In the data rows, 128 means zero.
Here is a table of points, one per row:
[ 78  78 102  86 148 164 185 117 130  47  98 137 155 124 144 133 116 177 109  64 151 120 120 165 142 171  96 175  93 145 155 155 103  77 113 122 139 124 156 142 124 114 157  20 122 165 171 118 131 121 155 124]
[134 157  79 131 167 150 124  99 137  88 145  93  83 114  96 145 129 182 137 101 172 101  94 191  76 139 173  54  99  66 188 158 151 169  72 108 218 126 118 140 165 125 180 167 132 104  86 134 115  95 115 154]
[143  98  97 148 108  77 140 119 171  39 121 140  70 128  89 119 157 200 159 103 141 157 125  74 105 198 118 157 129 107 121 110  90 201 122 165 176 160 119  89 101 125 153 135 163 136 106 124 134 112 179  63]
[ 94  66 151 169  78 182 110 100 148 184 129 128 128 124 139  86 107 150  93 166 119  98 150 167 116 135 142 151 163 137  72 148 167  66  97 142 102 142 103 203 134 109 132 167  85 115 137 129 140 136 119  72]
[ 99 186 177 107 156  73 173 140  97 173 147 183  75 126 178  92 124 118 164 163 114  96 116 100 136  92 136 107 124 102  93 124 137  79  77 155  45 168 157 182 152 125  91 146 135 116 124 145 115 104 114 111]
[ 93  68 126 161 192 117 138 156 143 168 198  80 130  99 162  91 109 120  86 166 119 157 107  81 126 155 128 135 187 115 115 104 130 156  65 108  59 127 148 141 104 146  54 163 106 152 134 176 101 181  85 147]
[ 69  99  97 218  81 118 115 154  98 123 114  88  72 146 148 150 111 135 115  61 127 113 127 164 144 147 105  43 125 146 149 120 121 145 171 133 246 103 167 145  88 149 185 178 122 159 114 149 113  79 138  92]
[155 148  89  72 131 173 119 155 108 133 127 102 106 125  84 144 129 145 107 103 141  73  64 155 125 139 121 184 135 143  57 121 116 123 142 146 113 152 142 160 122 169 109   2 130 111 136 161 188 107 157 160]
[111 106  95  62 109 163 167 189 128 176 105 134 192 173 132 131 180  95 121 136  95 113  97  97 130 125 132 203 151 134 174 112 106  88 175 106 131 154  95 110  87  96  89 244 165 155  81 115 132 102 122 120]
[143 145 150 138 142 143 134 140  55 148 178  97 101 118 126 142 119  76 185 152 147 213 144  58 112 108 173  99 135 141 153 140 118  90  82 150 167 124  86 122 144 112 196 106 116 105 147 145  82 152  98  75]
[123 155 137 132 129 110  94 128 116 132 201 136 158 120 142  82 108  65 178 139 133  94 163 178 111 105 126 177 156 148 145  97 167 137 103 102  46 133 162 110  85 166 165 155 120 134 173 112 105 127 114  86]
[ 64  98 116 145  80 109 114  94 143 123 121 159  97 156 103 101 126 168 133 177 176  39  98 112  95  86  81 209 105 107 116 167 158 163  80 109 136 132 115 156 171 146 126 105 114 157 164 172 101 148 148 124]
[ 93 173  73 188 128 133 119  60 117 122  87 198 193 142 137 100 121 111  83 217 156 119 139 177 106 110 146  83 162 153  61 125 101 132 154 149 116 115 117 142 109 149  63 111 135 155 159 155 126 133  57  89]
[209 190 112 235 129 157 139  71 178 125 167 104 113 166  82 101 105 114  93 118 111 117 114 143 134 179 126 172  62  69  95 136 106  47 182 131 158 158 156 106  98 135  54 146  93 141 160 155 123 157 123 117]
[172 113 143  72 130 227 194 123 175  71  98  62 113 138 144 168 116 113  99 132 132 145 107  74 101 139 119  91 101 105  84 138 110 174 178 133 139  96 163 164 112 109 229  82 127 121 126 127 107 109 181 174]
[130 190 191 141 142  96 102 175  80 116  88 107  82  97  79 171 139 154 115 165 147 173 148 128 149 146 123 103 125 175 140  99 160 129  69 137 147 104 160 183 157  72 135 187 114 105 122  91  55 174 109 131]
[ 90 153  89  60  91 201 123  88 162 114  91 101 105 119 131 153 129 140 123 141 104  31 166 134 147 129 109 124 162 102 127 110  90  88  72 167 101 171 154 121 160 144 159  89  91 139 154 163 133 144 161 199]
[101 147 120  83 183 115 153  67  97 173 190 196 133  70 107 118 111  54 136 127 147 112 165 114 170 146 139 122 143 163 129 147 111 156 128  93  76  99 117 154 123 127 120 174 135 100 137 107 155 170 153 107]
[148 158 131 115  80 126 131 187 130  99 110 136 140 130 139 121 143 130 158  69  96 197 124 121 142 123 143 123 153  74 183 168 152 152 163 163 130  56 101 106 102 104 102 140 115 156  76 101 132 169 125 145]
[ 84 135  98 123  99  98 109 169 138 145  43 136  89 136 149 166 148 143 151 105 121 191 122 122  81 160 165 143  78 133 151 122 110 183 171 152 143 117 135  63 128 132 103 120 130 128  93  98 118 154 167 164]
[163 126 166  82  88  90 104 166 111  92 113  92 137 123 157 149 135 142 110  71 142 193 130 120 121  83 146 104 103 151 121 127 120  86 212 116 119 126 112  59 134 139 100 215 159 149  91 153 143 138 153 153]
[176 132 123  99 151 127 167 134 104 129 156 159  75 124 168 140 107 103  94 178 158  77 160 159 145  91 114 172 145 152  87 137 137 147  82 148  75 162  80 110 137 135 119 179  86 115 178  88 144 135  77 100]
[121 196 182 162  80 108 179  53 167 181 169 106 167  95 157 162 123  80 147 127 156 120  92 124 147 130 117 117 150 164 129  99 158 127  49  82  85 114 121 129 141 122 129 138 149 149 116  88 175  96  71 113]
[151 103 158 151 175 161 119  87 165 141  94 163 106 159 115 103 144  69 174 149  99 149 152 216 118  86 101 133 131 128  50 115 136  84  99 109 144 157 113 172 127 150  49 124 112  90 152 155 138 135 151 113]
[132 117 112 138 116  87 113 183  79 102  88  67 134 133 143 142 146 145  95 102  85 208 117 137 159  76 164 121 154 130 163 180 121 198 129 129  96 123 153  89 146  83 154 111 166 131  93 132 115 109 156 104]
[188  84  96 164 128  65 129 157 117 138 113 164 199 124 142 190 146  99 103  96  99 102 176  61 116  72 135 197 157  99 183 115 146  90 187 133  92  97 137 138 134 134  75 151 172  91  78 115 153 137 131 157]
[142 130 142 104 163 100  87 165 197 144 171 135 125 130 134 134 153  98 110 140 121 165 143  91 172  94 162  63  99 170 178 102 152 134 104  97  94 101 119 109 132 143 170 120 101  86 128 150 128 163  57  71]
[223 116 164  77 148 142  69 146 114 164 151 203 187 143 165 124 100 100 120  77 122 111 151 137 164 182 130  37  99 183 152  99 123 127  63 122 133 159  84 138 115 119 167 102 157 156  98 123  93 116 123 112]
[ 79  85 134  77  86 146 206 120 158 136 117 161 151 125  76 114  98 153  98 130 146 122  75 173 111 159 117  89 161  83 169  95 120 127 171 149 137 144 113 121 156 130 161  12 141  94 180 150 124 114 173 151]
[ 92 138  50 126 106 126  75 160 133 115 100 174 138 163  95 108 159 143 106 108 146 132 104 106 107 136  98 182 130  95 116 143 129 141 191 102 140 126 160  89 168 125 149 115 167 129  89 100 180  99 182 152]
[143 147 128 115 155  43 102  51 113  96 236 131 167 169 153 109 138 130 138 120 117 142 168 103 161 117 151  58 113 210 139 101 173 150 164 112 166 135 100 119  73  80  68  71 132 138 137  95 144 106 147 152]
[134  87 219 179 116 169 111 118  93 155 168 157  82 100 122 129 162 127 174  66 113 165 119  69 148 117 141  83 110 167 152 141 138 177 141 136 122 124 137 103 102 103 121 174 110 101 143 112  90 148  58 173]
[153  90 144 173 133 113 124 109 108 169 133  86 198  94 119  49 170 105 156 208 123  92 141 172 145 140 114 122 106  96  39 136  95  92 101 142 126 116 115 146 164 175 105 144 120 129 163 109 110 117 147 175]
[ 60 172 192 191 173 168  93 177 117  68  90  69 115 130 123 170 107 189 156 115 110  97 125 132  87 160 132  80 132 118 112 149 144 150 151 120 167 112  86  92 150 100 195 108 162 129 117 112 135 155 141  81]
[189 122  98  94 107 159 130 117 121 161  80 118 171 160 120 109 103 189 173 163 100 158 160 123 129 104  98 220 102 132 178 129  75 102 204  92 129  79 154 143 159 163  38 153 123 102  86 130 159  85 116 144]
[127  99 127  88 179  73 120 135 159 118  72 105 123  87 106 161  92 147 106 153 123 116 107 129 130 129  88 174 129  66 131 141 135 118 146 148 197 173 157 111 103 151 204  53 104 167 158 122 170  81 105 203]
These points spread out most along one direction. Take the direction at right angles to it along which they spread out most. Go by this last direction. Where along it does each point below lie, from 0 to 99? 50 is the average, and the first point above lies past it. One standard deviation of the points above along it is 16.
[101 147 120  83 183 115 153  67  97 173 190 196 133  70 107 118 111  54 136 127 147 112 165 114 170 146 139 122 143 163 129 147 111 156 128  93  76  99 117 154 123 127 120 174 135 100 137 107 155 170 153 107] 46
[ 93  68 126 161 192 117 138 156 143 168 198  80 130  99 162  91 109 120  86 166 119 157 107  81 126 155 128 135 187 115 115 104 130 156  65 108  59 127 148 141 104 146  54 163 106 152 134 176 101 181  85 147] 48
[209 190 112 235 129 157 139  71 178 125 167 104 113 166  82 101 105 114  93 118 111 117 114 143 134 179 126 172  62  69  95 136 106  47 182 131 158 158 156 106  98 135  54 146  93 141 160 155 123 157 123 117] 65
[143  98  97 148 108  77 140 119 171  39 121 140  70 128  89 119 157 200 159 103 141 157 125  74 105 198 118 157 129 107 121 110  90 201 122 165 176 160 119  89 101 125 153 135 163 136 106 124 134 112 179  63] 46
[ 90 153  89  60  91 201 123  88 162 114  91 101 105 119 131 153 129 140 123 141 104  31 166 134 147 129 109 124 162 102 127 110  90  88  72 167 101 171 154 121 160 144 159  89  91 139 154 163 133 144 161 199] 78
[155 148  89  72 131 173 119 155 108 133 127 102 106 125  84 144 129 145 107 103 141  73  64 155 125 139 121 184 135 143  57 121 116 123 142 146 113 152 142 160 122 169 109   2 130 111 136 161 188 107 157 160] 78
[ 69  99  97 218  81 118 115 154  98 123 114  88  72 146 148 150 111 135 115  61 127 113 127 164 144 147 105  43 125 146 149 120 121 145 171 133 246 103 167 145  88 149 185 178 122 159 114 149 113  79 138  92] 38
[223 116 164  77 148 142  69 146 114 164 151 203 187 143 165 124 100 100 120  77 122 111 151 137 164 182 130  37  99 183 152  99 123 127  63 122 133 159  84 138 115 119 167 102 157 156  98 123  93 116 123 112] 36
[151 103 158 151 175 161 119  87 165 141  94 163 106 159 115 103 144  69 174 149  99 149 152 216 118  86 101 133 131 128  50 115 136  84  99 109 144 157 113 172 127 150  49 124 112  90 152 155 138 135 151 113] 67
[176 132 123  99 151 127 167 134 104 129 156 159  75 124 168 140 107 103  94 178 158  77 160 159 145  91 114 172 145 152  87 137 137 147  82 148  75 162  80 110 137 135 119 179  86 115 178  88 144 135  77 100] 57
